Each row is where one point has got to under a steady rotation. How many ticks took it there?
The counts run from 0 to 177.
[  6  -2  -5  -9  17  -8   0  -8   9   0  14  20 -12  -5 -11 -14   5   1
 -31  12 -18   6  21 -14 -26  13  -4  13  -9   8   3 -13 -10   0   2  -2
 -41  -3   0  -6   9  -3   8  12  42  24  17 -15  11  -6   0   1  -4  -4
   8   9]
169
[ -8 -16   1  18  25 -16 -10   4 -23 -13   5  -1  -2 -21  -9 -12 -20  10
 -23  -1 -29  11   1 -11  -5   0   9  14  -4  14  -7 -18  10  -8 -21 -11
 -18  -9  -1 -20 -10 -10 -27  -1  26   9  14  -6 -13  24   5   4 -18   0
   3  18]
141
[ 14  12   6 -10  21 -12   6  -5  -1  -8   9  23 -25 -15 -13  -7 -14   0
   5 -15 -10   2 -10  -5 -17  13 -10  33 -10   8  -9  -4  10 -20 -22  -1
   6   1 -10  -6  12   3 -11   4  17  21   7 -20  21  18   3  -2  26   7
  32  17]
117
[ -2   0  18  -4  17 -13  -5 -10  10  -1  16  24 -17 -26  -9 -23  11  -5
 -32  -4 -19   9   3 -13 -31   1  -3  29   3  13 -19 -19   2  -3  -1  -2
 -11   2   1  -5   3   3   9   9  30  23  -8 -21  10  -9 -12   5  10  -1
   0  14]
42
[ 10  13   1 -13  23 -14   3 -17  -1 -14   8  25 -20 -17 -12  -8 -12   9
   0 -10  -6   6 -10  -4 -19   7 -12  24  -3  10  -7   0   7 -17 -22   2
  -3   6 -17 -10   9   5 -17  10  16  20   5 -21  28  11   4  -4  19   5
  32  21]
116
[ 25  -4  -5  -7  16 -17   1  -1 -16  -5  -2  23   1 -16   8  -7  -7  31
  -8  20 -18   8  23 -11   0  -4 -24  10  -9  -8   4 -24   9  -5  -9  13
 -17 -13   0   2   3  -8   2   8  21  39   2 -17  15  -4  15  -8   0 -17
   1   5]
94
[ -8 -17   3  30  13 -12  -9 -14 -26   2   7   3 -21  -9 -15 -12 -12  14
 -16 -20 -10   6   4 -23 -15  -9 -16  24  -6  -9   0 -21  13   2 -27 -21
   2  -3   7  -9   0 -12 -15   3  17  16   5 -35   4   4  -7   4  -5   1
  16   4]
125
[  5   1  15  14  20   2  -1  -2   5 -19  10  15  -3 -26  -9 -12  13   7
 -13   8  -9   3  18 -12 -26  17  -1  12 -18  12  -7 -32  -5   7  -9 -15
 -19   0  -2  -7   9  14   0  -2  48  19 -12  -7   4  10   5  -1   7   5
   4   3]
59
[ 34 -15  -4   1  12  -3  11  13 -26   2   8   2  -1  -5   3 -19  16   5
  -5  15 -23 -11  18 -19 -14  -3 -11  16 -19  18  -3  -4  17  10   3 -13
   7  -6  -1  -3   7 -13 -30   1  19  29  19 -21  18 -11  -3 -11   3   5
  13   6]
89
[-10 -20 -17   6  13 -12 -10 -10  -1   7  12  24 -33   3  -9 -10   2  12
 -18  -1 -30   4   7 -20  -4   6  -6  20 -12   0   4   7  17 -11 -13  -6
 -21  -5 -11  -3  -8  -9 -20  17  25  12   9 -22  -4  -8   4  15  -5  17
  15  16]
33
[-10 -19  11 -28   7   2  -6  -1   7   0  20  21 -12 -21   6   1   1   4
  -6   8 -27  -3   8  -2   3  -2 -20  14 -13   5  -4 -16  14 -16  -6 -11
 -10  -7 -17  -4  21  -1 -19  22  25  35  15   1   3  -2  -3  20   3   9
 -10  26]
37
[-11 -12   5  -9  25  -4 -16  11   1 -10   5  35 -10 -30  -2  -7   6  -5
  -5 -10 -37  -6  25 -23  19   2   0  10  -9  -1  -8  -4   3 -12 -18   7
 -19 -16 -17   7   2  -2  -2  13  14  12  11  -7   4  -1  20  19   9 -11
  13  11]
176
[  3  -5  -5 -22  12  -9   3  -8   8  -2  17  17 -10 -11  -3 -13   4  -3
 -28  13 -20   4  24 -10 -25  12  -9   6   1  10   5 -18  -8   5   3  -8
 -36  -6   0  -6  12  -7   4  10  35  25  22 -12  12  -7   0   6  -9 -10
  -2  14]
168
[ -2 -14  -9 -10  19 -19  -4 -12   9 -12   5  35  -9 -11  -9  -8 -14 -12
 -11  14 -17  14  -4  -1 -14   7 -34  14   0  -9  -7  -4   7 -20 -11  -6
 -29  -9 -17 -16   9  -3  -7  23  21  29  16  -7   1   5   6  -1  -2  -7
  -4  -1]
21
[  9  -2  10 -12  29 -22  -1 -11   3  -1  13  30  -8 -14 -12 -16  -5 -12
 -22  12 -13   9 -11  -5 -20  -3 -15  28   3  11 -13   3   9 -24   6   6
 -15  -2  -6 -15   3  -9  -7  22  19  30  18  -8   2   7  -4  -8   8  -6
   1   4]
23
[-15 -15   2 -11   7  -5  -2  20  -2   3  29  19 -13 -12  -5 -10   7 -11
 -15   2 -33 -15  23 -17 -12   0 -33  19 -23  15  -3   0   9 -17  -4 -18
   2  -2  -8  -3  14  -7 -14  24  18  24   9  -9  -8 -12   3   5   9  -2
  -4  -3]
164
[ 29   4   6  -9  19 -20  -3 -15 -16  -5   2  27   2 -16   7  -9 -10  36
  -9  21 -18   9  19  -9   0  -9 -14   8  -3  -7  -1 -18  11   0 -14  17
 -17  -8  -4  -1   1  -5  -5   9  25  33   6 -20  17  -2  12  -1  -6 -10
   0   7]
95
[ 33  16  14 -10  23 -19   0 -13 -13  -6  12  28  -3  -4  -3  -9 -12  26
  -1  11 -18   8  10 -10 -14  -3 -14  18 -10  -2  -5   2  -2  -7 -23  17
  -9   4 -26 -11   3   1  -8   9  23  19   9 -23  17  -6  10   8  -4  11
  14  -2]
97
[  1  -4 -12   8  20 -24  -9   2 -16   3  11  16 -16  -6  -6 -23  -9  13
 -15   1 -23  -2   1 -13 -22  -2  -1  19 -12   7   3 -15   9  -3 -18 -19
  -3 -15  13  -8 -14 -23 -20  -6  28   9  37 -20 -12  11   4   4 -12 -11
   3   6]
13
[  5  -8  -5  -3  19  -7  -7  -3 -10   0  -1   4   2 -16  -9   6 -11  22
   2  -5 -10  12  15 -21   3  -1 -29  14 -11 -19   6 -24   4 -16 -32   5
 -18 -11  -4 -11  20   8 -11   9  19  35   3 -22  29   5  13   9   1  -4
   5  10]
112
[  2  -6   0   2  30 -21   1   3   1   5  10  14   6 -10 -12 -21  12   1
 -22   9 -20   5   3  -3 -40  -3  -9  23 -20  20 -11 -24 -13 -25   0  -2
 -18  -3   8 -15   5   1  -9  14  25  24  12  -4  -8  -4   2 -14   1  -1
   1  -2]
152
[  1 -23   1  -5  16 -10  -3 -13 -10  -6  11   6   2 -24 -12  11 -11   0
   7  -6  -2   8   2  -7  -3  20 -25  15 -11  -5   3 -22   8 -19 -24 -14
 -16 -11   1  -9  28   9 -23  10  21  32  25   3   9  26   4   0  -3  12
   5  19]
130
[ -5 -19  -5   3  26 -11  -3 -24   6 -13   1  10   3 -24  -7  -8   2   5
   2  -1   2   8 -16  -1 -24   7 -29  18  -9   1 -10 -25  -2 -25 -24 -15
 -15  -5 -11 -15  12   8 -24  12  24  26  21   4   8  15   2 -10   9  -4
   3   4]
132
[ -4 -21   3  -9   7 -19  -4   0  -1  -3  10  29 -11  -6  -5   1 -18 -15
  -1  13 -32  12  15   4  -4   0 -26   6  -9  -7  -2 -14  17 -11 -16 -17
 -23  -6  -6 -12  24  -3 -21  16  15  35  11  -4   6   5  17   7 -18   1
  -8  14]
19
[ 22 -13 -11  -2  21  -6   7  11 -18 -18  10  11   8 -20  -2 -26   5  -1
 -16  10 -25  -5  12 -29 -10  16 -26  16   1   7  -7  15  -4   4 -21  -6
  -6 -12 -18 -10 -15 -14  -7  -1  19  15  26 -23   8   3  -3  -7  -3  -9
  13 -14]
86
[ 21 -12   0  -9  16 -11   4   7 -20 -21  15  22   9 -24  -1 -21   2  -8
  -7   5 -29  -4  16 -23  -3  18 -21  11   5   1 -10  10  -4  12 -29  -6
  -6 -11 -22  -8 -10 -13  -5  -6  13  10  29 -16   9   5   2   1 -10  -9
   8 -13]
85
[ -4 -13  10 -10  24  -2  -5   5   1 -13   5  32 -13 -27  -3  -4   0  -9
  -7 -14 -37  -8  29 -17  13  -4   9  11 -17   3 -11  -7   0 -12 -13  12
 -25  -8 -23   5   7  -1  -5  18   9  14  10   1   7  -7  23  16   6  -2
  20  21]
175
[ 18  -3  11 -18  17  -2   9  20 -16 -18   2  14  -1 -26   7 -17 -15 -15
   1  -7 -41  -2   6 -14  -1 -10 -16  20  -5   4 -23  -5  11  -3 -21   2
   5  -8 -20 -13  13  -5 -13  -4   0  25  -4 -17  29   1   0  11  10   1
   4   8]
101
[ 19 -15 -12   0  10  -5  16   5 -12 -18  13  14   0 -21  13 -13   0  18
 -17  22 -15   6  25   7 -14  24 -20   4 -14  11   2 -22  -1  10  -4  -7
 -18 -16  -4   4  -2   0   2  -3  25  35   4   0   3   2  11 -23   3  -8
  14  13]
75
[  9 -21  27  12  21   2   1  -2 -26 -16  15  24   2 -38  -5  -5  -5  -6
  -9 -11 -24  -2  24 -20  13  18   0   7  -9  -4  -9 -10   4   6 -19   3
 -15 -12  -7  12  -1  -5   4   1  13  11  17   3 -13  12   7   3   4   4
  19  10]
65
[-13 -30   0  11  24   7 -11 -19  -9 -11   0   9  -7 -32  -4 -15  17   9
 -20  -9 -27   0  10 -28  12  -5   3   8  -5   4  -9 -16   8  -2 -11  -3
 -25 -16 -15   3  -6  -5 -25  10  21  11   9  -3   6   0  -3  17   2   3
   7  16]
49
[ 17   1  13   9  34 -22   1 -20 -13  -8  12  14   8 -10 -19  -9 -17 -13
  -2   4 -13  11  -5  -7 -23   1 -12  20  -8  17 -11   0   5 -22 -13   1
 -15   1  -7 -18  16   4 -29  12  13  16  20  -2   8  19  15 -13   2   9
  18   6]
5
[ 13  -5  22 -18  23 -18   2   2   2   5  16  27 -13 -11 -12 -19  -2 -20
 -11  -8 -26  -6  -8  -3 -27 -12   6  34 -10  15 -17  -9   2 -17   0  -2
  -6   0  -4 -12  10  -9  -5  10  15  24  35  -5   1  -9  -7   6   3   5
   7   9]
25
[  8   6  -1  -9  23 -17  -1 -28   1 -14   8  20 -10 -16  -7 -12  -8  16
  -3  -2  -2  12  -7  -7 -18  -1 -20  17   8   8  -9  -4   4 -13 -25   6
 -12  -1 -24 -12   9   9 -23  13  18  22   2 -23  35   6   4  -2  12   0
  22  18]
115
[ -4 -14   3   1  21 -10 -12 -11  -7  -6  15  26  -4 -21   0 -23  -4   2
 -20  12 -43   1   0 -22   6  -3  -4  11  -5  12 -11   7  21 -11  -4   1
 -17 -13  -8  -1 -15 -18 -30   9  22   9  17  -6 -12  11   4  14  -5   5
  -7   7]
160
[ -8 -19   3  24  20 -19 -12  -3 -23  -9   4   8  -5 -14 -16 -12 -11   3
 -14   2 -29  10   4 -19  -7  -3   6  12  -6  11 -11 -14  18  -6 -23 -20
 -14  -3  -2 -19  -4 -10 -39   0  24   4  15  -9  -9  22   5   4 -22   6
   3  10]
142
[ -6 -19 -15   6  15 -21 -12  -4  -2   2   2  21 -22 -10  -8 -17   7   7
 -24   0 -35   6   8 -22  -4  -7   9  11   3   6   0 -11  12   3 -13  -7
 -26 -14   1  -6  -9 -13 -21   4  21   8  17 -22  11  -7   3  16 -17  -3
   5  25]
31
[  5  -4 -12   2  19 -28  -5  10 -14  -2   7  16 -10 -16  -4 -24  -9   7
 -15   0 -24  -2   5 -10 -14  -2   2  14  -2  13   2 -16   7  -3 -18 -16
  -6 -17  15  -7 -15 -25 -15  -7  19  12  41 -14  -6  17  10  -2  -7 -22
   8  12]
12
[ 15  -4   3  11  31  -1  -5 -15   6   8  12  22 -10  -5  -6 -15   9  -5
 -22   8 -28   6  13 -23 -21   0   3  28 -24   4  -7 -16  -2  -9  10  11
 -27  -7   4   0   8   2   2   7  32  25   1 -13   3  -8   3   1   8  18
   7   6]
171
[ 15  -8  27  12  25 -10   5   8 -29 -17  12  28   6 -22   3  -9 -10  -3
  -9   3 -29   4  27  -3  -4 -13 -15  13 -15   8 -21  -4   3  -5 -13  11
  -3   3 -24  -5   1  -1  -5  15   2  19 -11  -8  -6  -8  17  -7   3   4
  18  -6]
81
[ -9 -26   2  27  13 -15  -7  -8 -19  -7   9  12 -11  -6 -17 -12  -4  -4
  -9  -1 -29   7   1 -15 -11  -3  -8  11 -13   6  -7  -8  17  -7 -25 -27
 -10   3  -7 -17   0  -8 -41   9  20   5  13 -11  -9  11   8   5 -18  14
   4   1]
143
[  7 -12   2   5  21 -17  -3 -26 -19  -6  16  13   5 -15  -2  -3 -30   5
  -9   0 -13  20   5  -3 -20   6 -36   9  -3 -15   3 -23  -3  -8 -24  -1
 -24  -6  -1 -12  11  -4  -9   1  16  26  16  -9   1  19   9  -7 -15   2
  -1   1]
2
[ 16  -8  27   3  18 -14   9  14 -30 -17  11  30  10 -31   1 -12  -8  -8
 -10   1 -32   3  29 -10   0  -8 -12   7  -4  10 -23  -1   7   0 -16  10
   2  -1 -20  -2   3  -3  -4  14  -4  20  -3  -8   4  -2  19  -6  -4  -3
  15   4]
82
